Each row is where one point has got to under a steady rotation. How many ticks took it there?
The counts run from 0 to 426.
|   33 | -127 |   83 | -201 |   92 |  100 |  -47 |  -55 | -158 |  -26 |  156 |  230 |  161 |  356 | -206 |  313 |  157 |  107 |  190 | -138 |   52 | -124 |  107 |  -79 | -113 | -173 | -343 |   58 |  452 |   28 |  240 |  -19 | -170 | -172 |  257 |  102 |  145 |   58 | -175 | -150 |  243 |  120 | -178 | : 43
|  149 |  112 |  335 |  380 |  -20 | -251 |  192 |  -59 | -111 | -407 | -123 |  219 |  249 |  -28 | -167 |  -76 |   21 |  -24 |  167 |  -92 | -186 |   24 |   47 | -267 |  -33 |  238 | -329 | -162 |  186 |   -9 |    2 |  155 |    7 |   54 |   49 |  -43 |  113 | -136 |  -50 |   34 |   40 |  106 | -157 | : 123
|   20 |    2 | -153 |  -12 |  -89 |  201 | -384 |   36 |  105 |  139 |  325 |  -36 | -197 |   36 |  163 |   58 |  339 |  142 |  -98 |   55 |   43 | -216 |   51 | -205 |   95 |  -80 | -121 |   40 | -170 | -219 |  -72 | -163 |  282 | -197 |  206 |  108 | -304 | -213 |   82 | -282 |  -71 |   67 |    9 | : 157
| -140 |  216 |   48 |  256 |  -85 |  297 | -134 |  150 |  -20 |  135 |  263 | -158 | -179 | -148 | -108 |  178 |  -95 |  233 |  125 | -218 |  102 |  -88 |  297 |  289 |   48 |   50 |   69 |  -38 |  215 |   84 |  391 |   91 |   97 |  101 |  287 |  200 |  -16 |  113 |   33 |  -56 |  306 |  139 | -192 | : 197
| -142 |  -42 |   53 |  -53 |  -61 | -525 |  202 |  -69 |   66 |  -12 |  -24 |   27 |  294 |  -37 |  -72 |   43 | -351 |  -13 |   27 |  163 |  234 | -219 | -144 | -113 | -152 |  122 |  271 |  231 |   98 |  209 |  176 |  137 | -310 |  160 |  -62 |  227 |  107 |   19 |  105 |  -24 | -134 |  151 |   86 | : 148
|  -86 |  203 | -147 | -125 |   33 | -176 |   31 |   13 |  -45 | -330 |   85 | -111 |  123 | -203 |  261 | -258 |  -43 |  134 |   80 |   58 |   34 | -250 |  215 |  -83 | -167 |    2 |  202 | -110 |   63 |  138 | -256 |   32 |  -78 | -269 | -191 |  130 | -244 | -126 |   88 | -215 |  117 |  192 |   86 | : 271
| -154 |   73 |  221 |   79 |  -45 |  205 |   62 |  242 |  280 |  -17 |   83 |  255 |   78 |  -35 | -382 |  -52 |  -50 |  -53 |   -7 | -179 |  -17 |  135 |  192 |  271 |  261 |  248 |  -18 |  -71 |  -32 |   29 |   14 |  224 | -130 | -216 |  285 |  -70 | -161 | -237 |  -59 |  427 |   88 | -162 |   35 | : 99
|   15 |   15 |  177 | -341 |  -33 | -360 | -104 | -182 |   96 |  252 |   -1 |  -36 |  126 |  155 |  199 |  -11 |  -58 |   86 | -193 | -104 |   25 |   52 |  -29 |   66 |   62 |  151 |  255 |  109 |  102 |  313 |    0 | -175 |  -23 |  211 |   19 |  363 |   91 |  101 |  -38 |  189 | -378 |  134 |   10 | : 327
|    6 |  120 | -106 |  158 |  156 |  139 |   68 |   18 |   28 |   34 | -191 |   41 | -230 |   59 |  422 | -143 |  -55 | -111 | -146 |  278 | -126 |    0 | -130 | -306 |   46 | -114 |  -49 | -110 | -135 |  -10 |   26 |   -1 |  336 |  -90 | -317 |  -42 |  -32 | -127 |  207 | -295 |  218 | -192 |    2 | : 316
|  -98 | -325 | -213 | -171 |  -45 | -171 | -100 |  -88 | -159 |   32 | -461 |  -88 |  -63 |  338 |   69 |  214 |  -48 | -101 | -102 |   98 | -143 |  176 | -155 |  -56 |  -38 |  -51 |    2 |  198 |  167 |  -19 | -160 | -312 | -247 |  -34 |  -15 |  -53 |  243 |  162 | -124 |  -93 |  204 |  -98 |   -7 | : 108
| -291 |  357 |   22 |  319 |  -85 |  -79 |  113 |  144 |   87 |  -27 |  188 |   66 |  127 | -209 | -220 |  -27 | -261 | -169 |   80 |  152 |   22 | -314 |   28 | -273 |  146 |    9 |   17 | -174 |   12 |   11 |   18 |  225 | -200 | -205 |  -20 |  -73 |  178 |  -29 |  -22 |  -97 |  270 |   11 |   46 | : 276
|  -72 | -111 | -385 |   -8 |  -10 |  204 | -114 | -129 | -175 |  181 |   27 | -243 | -208 |  -98 |  436 |  197 |  223 |  149 |   79 |  128 |  -11 | -173 |  148 |  -43 | -156 | -388 |   26 |  -52 |  126 |   53 |  -38 | -277 |  219 | -129 | -200 |  208 |   79 |  154 |  -84 | -109 |  -33 |  283 |  103 | : 353
|   58 | -353 | -144 |  128 |  -73 | -456 |  342 | -141 |  169 |   50 | -172 |  124 |   25 |  -53 |  -90 |   28 |  112 | -104 |  174 |  132 |  -15 |   70 |   45 |  -95 |  -91 |  -54 |   50 |    9 |   22 |   88 |   49 |  -70 |  -21 |  304 | -439 |  -68 |  -42 |  187 |   86 |  255 | -120 |  167 |  249 | : 146
|  -96 |  360 |  110 |   22 |  -98 |  247 | -271 |  -20 |   57 |  253 |  335 | -117 | -265 |   76 |   17 |   85 |   36 |  291 |   -3 |  -77 |  142 |  -41 |  184 |  277 |  152 |   42 |  260 |   35 |  179 |  129 |  145 |   78 |   89 |  -41 |  259 |  265 |  -90 |  137 |   39 | -122 |  165 |  181 | -206 | : 198
|  -37 |  245 |   84 |   15 |  245 |  303 |  110 |  262 | -300 |  -58 | -264 | -215 | -223 |   90 |  -36 | -171 |  -58 |  -57 | -235 |  -53 |  -10 |   94 | -116 |  249 |  151 |  198 |  140 |  -70 |   84 |  -50 |  190 |  140 |  126 | -132 | -163 | -212 | -218 |  -99 |  -24 | -267 |  115 | -228 | -205 | : 137
|   54 |  235 | -177 | -289 |    1 |   43 |  151 |   12 | -150 |  -91 | -272 | -184 |   41 |  104 |  114 |   11 | -111 | -281 |  -58 |   15 |  269 | -196 |  -61 |  130 | -118 |   33 |  366 |   65 |  210 |   90 |  -70 |  -53 |  -17 |  -51 |  -65 |  214 |  158 | -121 | -289 | -160 | -200 | -244 | -306 | : 290
|  417 |   48 | -230 |   75 |  162 |  223 |   29 |  130 |  102 |   50 |  -64 |  308 |  162 | -117 | -256 | -100 |  208 |   52 |  193 |   71 |  -81 |  -70 |  105 |  -13 |  174 |    2 | -197 |  -36 |  196 |  -32 |   16 |  125 |   -2 |  154 |  -38 | -142 | -430 | -143 |    5 |  283 |  -83 |  121 |   35 | : 183
|   -1 | -148 |  210 |  126 | -101 |  -64 |  157 |  -34 |  139 |  160 |   16 |  322 |   87 |  -43 | -115 |  230 |  229 |  -13 |  160 | -204 | -142 |   65 |  173 |   13 |  -56 |   27 | -232 |   59 |  -79 |  154 |  223 |  -64 |  172 |  216 |  -15 |  156 |   73 |  102 | -193 |  438 | -161 |  141 |  107 | : 324
|  -73 |    4 |  -32 | -151 |  -56 | -282 | -151 | -205 |   54 |  -52 | -126 |   27 |   65 |   85 | -135 |   81 |  231 |  -34 |   87 |    3 |   49 |  223 |  -18 |  -58 |  122 |  -32 | -188 | -216 |  129 | -118 | -366 |  -99 |   21 | -102 |  350 |  150 |  388 |  -45 | -169 |  123 | -216 |   48 | -225 | : 126
|  124 |  -44 |  -76 |  200 | -124 | -298 |  208 |  -35 |  156 | -195 | -188 |  327 | -125 |  231 |  118 |  -14 |  405 |  -97 |   37 |  134 | -149 |   98 |   -4 | -344 | -109 |   67 |  -88 |   35 | -154 |   23 |  -44 |   -4 |  129 |  157 | -472 | -216 | -197 |   38 |  123 |  -24 |   75 |  -45 |  149 | : 384
| -207 |  260 |  299 |  170 | -139 |   39 | -102 |   15 |  186 | -323 |   50 |  168 | -115 |   89 |  -97 |   -7 |   57 |   41 |  -25 |   28 |   92 |   71 | -181 |  244 |  177 |  230 |   87 |  -83 | -104 | -306 |   75 |  352 |    2 | -264 |  192 |  200 | -151 | -104 | -259 |  182 | -254 |  122 | -196 | : 57
| -204 |  -24 |   85 | -118 |  -81 |   89 |   94 |  118 |  285 | -197 |  169 |  204 | -190 |  133 |  220 |  -65 |  -37 |  143 |  -55 |  125 |  274 | -237 |    1 |   35 | -173 |   48 |  217 |  140 | -158 | -141 |   50 |  325 |  -21 | -377 |  -95 |  131 | -328 | -186 |  197 |  -93 |  267 |   16 |  139 | : 75
|  124 | -217 | -183 |  103 |  -57 | -322 |   69 | -233 |  213 | -264 |   38 |  114 |  246 |  -48 |  196 | -140 | -153 | -107 |  153 |  295 |  -90 |  -73 |   92 | -336 |  -43 |  -64 |  -17 |  109 |   73 | -192 | -129 | -177 | -225 | -181 |   12 |   21 |   58 |   75 |   16 |  -19 |  163 |  177 |  179 | : 189
| -109 | -157 |  -22 | -374 |   52 | -327 |  -44 | -181 | -123 |  -37 | -282 | -133 |  -19 |  380 |  211 |   61 | -100 |  -28 |  -70 |  177 | -123 |  -11 |  -91 |  -25 |   34 |  -25 |  178 |  288 |  278 |   12 |  -96 | -218 | -341 |  -65 |   -3 |   37 |  137 |  168 |   55 | -188 |   50 |  -59 |   -8 | : 107
|  -34 |  133 |   72 | -345 |   50 |   -2 | -192 |  185 | -105 |  204 |  158 |  139 |  -50 |  101 | -272 |  120 |  278 |  376 |  -12 | -252 |  278 | -207 |  -39 |   66 |   17 |   43 |   24 |   -4 |  245 |  403 |  -84 |   46 | -108 |   83 |  180 |  160 | -230 | -167 |   -4 |   19 |  -84 |   76 | -177 | : 2
|   -8 |   41 | -216 | -178 |  338 |    9 |   42 |  236 | -266 |    5 |  -51 | -238 |   21 | -219 | -241 | -100 | -281 |   79 |   67 |  112 |  300 |  -49 | -146 |  179 |   25 |  -41 |  155 |  -13 |  252 |  108 |  111 |  -73 |  -61 |   68 |   93 |  -52 | -169 |  -88 |  171 | -287 |   38 | -147 | -183 | : 69
|  -98 | -190 | -234 | -437 |  106 |  -62 | -157 |   49 |   13 |  308 |   71 |  -31 | -223 |   42 | -180 |   53 |   71 |  166 |  -25 | -147 |  354 |  -67 |  -36 |   71 |  -73 | -129 |   87 |  -89 |  200 |  217 | -283 | -136 |  -44 |  -13 |  261 |  138 |  -13 | -104 |  155 |  -49 |   -9 |  -12 | -151 | : 309
|  -44 |  -86 |  301 |   75 |   -6 | -178 |  261 | -124 |   49 |   93 |   88 |  114 |  205 |  -63 |  -26 |  102 |   67 |  139 |  170 | -127 | -147 |   69 |  258 |  131 |  -30 |   55 |  -29 |  128 |  106 |  251 |  365 |  -92 |  145 |  200 |  -39 |  210 |  -69 |  146 |  -30 |  345 | -269 |  158 |   99 | : 325
| -125 | -374 | -179 |   68 |  -97 | -131 |   72 | -111 |  220 |  319 |   50 |  -39 |   40 | -185 | -187 |  145 | -197 |  -90 | -130 |   81 |  195 |   52 | -110 |   42 |  141 | -140 |  -39 | -118 | -152 | -180 |  -61 |  147 |  -15 | -254 |   18 |   45 |  165 |   31 |  -80 |  354 | -188 |  254 |  279 | : 213
|  -92 |  -68 |    3 |  103 | -219 |  -10 |   44 | -111 |  363 |  222 |   69 |  391 |  -32 |  165 |  -64 |  221 |  355 |  -77 |   74 |   -4 | -146 |   80 |   10 |  -33 |  185 |  -43 | -171 |   74 | -150 |  -48 |  120 |  -69 |  124 |   72 |   97 |  189 |  165 |   16 | -241 |  483 | -171 |   56 |   66 | : 323
|  236 |   23 |  -29 |   54 |  -21 |   -8 | -144 |  187 | -242 |  -25 | -106 |  144 |  172 |  210 | -288 |  260 |  -32 |  200 |  -33 | -291 |  -51 |   31 |  -63 |  190 | -104 |  240 |   60 |  230 |  247 |  207 |   90 |  -21 | -272 |  366 |  174 |   -7 |  -78 |   57 | -199 |   84 |  138 |   27 | -290 | : 264
|  110 |  267 | -143 |   36 |    8 |  173 |   17 |  -68 |   69 |   60 | -160 |  -77 | -136 |   46 |  315 | -165 | -305 | -247 | -242 |  246 |  174 | -106 | -206 | -139 |  105 |   13 |  384 | -110 | -116 |    7 | -225 |  229 |  132 |  -48 | -141 |  161 |  265 |  -47 | -141 | -113 |   17 |  -59 | -271 | : 52
| -163 | -197 | -241 | -100 |   -7 | -397 |   79 | -244 | -119 |  241 | -204 | -483 |    8 |  -79 |  -13 | -116 |  -75 | -277 |  -26 |   33 |   15 |  124 |   31 |  -41 |  141 |   63 |  124 |   29 |  126 |  -54 |  -33 | -369 |  134 |   23 |  -45 |  -77 |  205 |  211 |   73 | -223 |  -88 |  -36 |  136 | : 371
|   67 |   51 | -372 |  -51 |   97 |  266 | -247 |  127 |   -5 |  294 |   21 |   -4 | -361 |   65 | -148 |   99 |  -16 |   21 | -128 |  112 |  257 |   -6 | -257 |  253 |  215 | -145 |  201 |   67 | -122 | -181 |   40 |   17 |   12 |  -40 |  109 |  -26 | -187 |   46 |  -47 | -195 |  160 | -129 | -149 | : 377
|  -58 |  -31 | -295 |  358 | -105 | -118 |   85 |   49 |   28 |  -29 | -169 |  -96 |   19 | -260 |   35 |  -94 | -105 | -199 |   31 |  110 |  -78 |  -22 |  100 | -375 |   35 |  -47 |  -85 | -324 | -183 |  111 | -395 |  -69 |   50 | -113 | -257 | -159 |  182 |  -73 |  102 | -119 |  320 |   16 |  229 | : 274
|   81 |  545 |   19 |  167 | -152 |  190 | -142 |  120 |  -87 |  125 |  -25 | -216 | -131 |  -28 |  270 | -141 |  -77 | -173 | -193 |  131 |   18 | -301 |  -10 | -280 |  218 |   87 |  286 | -251 |  -90 |  137 |  -39 |  165 |  234 |   82 | -163 |   11 |   28 |  -21 |    0 | -147 | -133 |   79 |  -94 | : 358
|  223 |  -30 | -224 |  -25 |  150 | -113 |   82 |   14 | -173 | -368 |   93 |  -61 |  125 | -311 |  178 | -165 |   46 |  290 |  148 | -211 |  -36 | -150 |  263 |   75 | -257 |  -71 |   47 | -102 |   65 |  124 |  -86 |  -72 |  -51 | -206 | -235 |   11 | -290 |  -62 |   42 | -109 |  144 |  253 |  144 | : 270
|  -93 | -264 |  121 |    7 |  150 | -350 |  203 |  -49 |   14 | -118 | -238 |   31 |  182 |   -2 |   28 |  -50 | -435 |  114 | -164 |    9 | -166 |  244 |    4 |  259 | -148 |  192 |  157 |  159 |  -27 |  210 |  153 |    7 | -202 |  -52 | -230 |  156 |  -46 |   74 |   18 |  282 |  122 |  111 |  242 | : 411
|  208 |   40 | -295 |  266 | -231 |  304 | -148 |  209 |  210 |  156 |  310 |  222 |   -5 | -127 |  101 |  139 |  -14 |  123 |   26 |   39 |  153 | -362 |   95 |  -97 | -164 |  -73 |  117 |  -47 | -101 |   28 |   61 |  211 |   21 |   -5 | -227 |  138 | -182 |   29 |  -80 |   60 |  172 |  264 |  169 | : 116
|  165 | -218 |   34 |   58 |  186 |  -88 |   24 |  -40 | -147 |   24 |   87 |  203 |  172 |  -94 |  -71 |  246 |   27 |  271 |   92 | -217 |   -3 |  102 |  -32 |  100 | -251 |    5 | -267 |   53 |  131 |  225 |  214 |  -81 |  129 |  257 |  159 |  359 |   95 |   48 |  -52 |  301 |  -68 |  255 | -178 | : 86
|  116 |   95 |  -56 |  148 |   51 |  148 |  357 |   80 | -144 |  -88 |  -69 | -146 |   40 | -208 |  279 | -101 | -294 | -124 |  -89 | -146 |  184 | -195 |  225 |   22 | -320 |  116 |  222 | -137 |   71 |  236 |   10 |   96 |  240 |   30 | -320 |  225 |  199 |  -29 |  -84 |  -78 |  168 |   48 |   12 | : 50
